One turn sends every row of this set to another row. A few are shown first. Where does it send the rows asked after them?
q524: [ -3   6  -1   0   1  -8  -7 -23  -4   3  15 -11   6   5   9   6   1   5
   2  11 -10 -12]
q328: [-17  -2  -5   7  -6   1  -3   1  -3  13  15  -3   8  -8   5  -2   7   3
   6  -7   6  -9]
q834: [-11  11  12   3  -1  -2  -2 -21  -4   1   0  -8   8  -2  14   5  -2  -1
   2  12   2  -9]
q876: [  9   8  12   7 -13   8  -2  -1  -2  15  -9  -1   9   8  -2  -3  -4   4
   2   7 -16   4]
q591: [ -9  11 -11 -15   1  -2  -2 -22   3  13  -3  -6  -4  -1  -4   0   9   7
  -1 -23   1  -1]
q853: [  5   7  10   7 -14  10   0   4  -2  17  -9   0   9   5  -3  -5  -3   4
   3   2 -12   4]
q126: [  7  -6   0   8  -5   4   0  -9  -5   9   0  -2  -4   8  -6  -2   1  14
  -3  -5  22 -16]
q58: [ -6  -2 -11   3  -3  -6  -8  -9  -4  11  24  -8   6   1   4   3   7   7
   4  -1  -7 -11]
q958: [ -7  12 -10 -16   3  -3  -2 -26   3  12  -3  -8  -5   1  -3   2   7   8
  -2 -19  -2  -1]
q762: [ -1  13  -3   8   0  13  -3  -3   5 -15 -10  -2   4 -13   1   2  -2  -4
   1 -12  -8   0]
q228: [-10  15  -4 -15   3  -1   0 -26   3  11  -9  -6  -4  -1  -1   1   6   5
  -1 -20   4   0]
q219: [  7  -4   5   7  -4   4   1 -13  -5   6  -5  -2  -4   8  -3  -1  -1  12
  -4  -1  23 -16]
q185: [ -1   8 -11   9  -2  12  -5   1   5 -12  -3  -1   2 -14  -2   0   0  -1
   1 -17 -10   0]
q244: [-19   6  10   6  -5   4   1  -6  -4   7   0  -4   9 -10  12  -1   1  -2
   6   0  13  -7]
q984: [-12  12  -7 -14   2   0   0 -22   4  12  -7  -6  -4  -3  -3   0   8   6
   0 -22   4   0]
q636: [ 12   6   7   5 -13   6  -4  -2  -2  15  -4  -3   8  10  -3  -3  -3   6
   1   7 -21   2]
q469: [  9   4   3   6 -14   6  -5   3  -2  18   0  -2   8   9  -6  -5   0   7
   3   2 -20   3]
q112: [ 11  -3   5   6  -2   2  -1 -18  -5   4  -3  -4  -4  12  -3   1  -2  12
  -5   3  19 -17]
q295: [  4   7 -16   7   0   8  -8  -3   5 -12   3  -3   2  -9  -4   2   1   2
   0 -15 -18  -2]
q904: [  8  12 -11   5   2   6  -8 -11   5 -16   0  -4   2  -6  -1   5  -2   1
  -2  -8 -20  -3]
q648: [  6   4   5   7 -15   8  -2   8  -2  20  -3   0   9   5  -5  -6   0   5
   4   0 -15   4]
q620: [ 13  -5   0   5  -2   0  -3 -17  -5   6   2  -5  -5  13  -6   0  -1  15
  -5   1  15 -18]
q875: [ 11  -8  -3   6  -4   1  -3 -11  -5   8   4  -4  -5  11  -8  -1   2  15
  -4  -4  17 -17]
q6: [  4  15  -3   6   2  10  -5 -12   5 -18  -9  -4   3  -9   2   4  -5  -2
  -1  -6 -14  -1]
q428: [ -7  15  -6 -16   3  -2  -1 -29   3  10  -6  -7  -4   1  -2   2   6   7
  -2 -17   0   0]

q469 -> q636
q834 -> q244
q428 -> q228
Now find these:
q620 -> q112
q185 -> q295

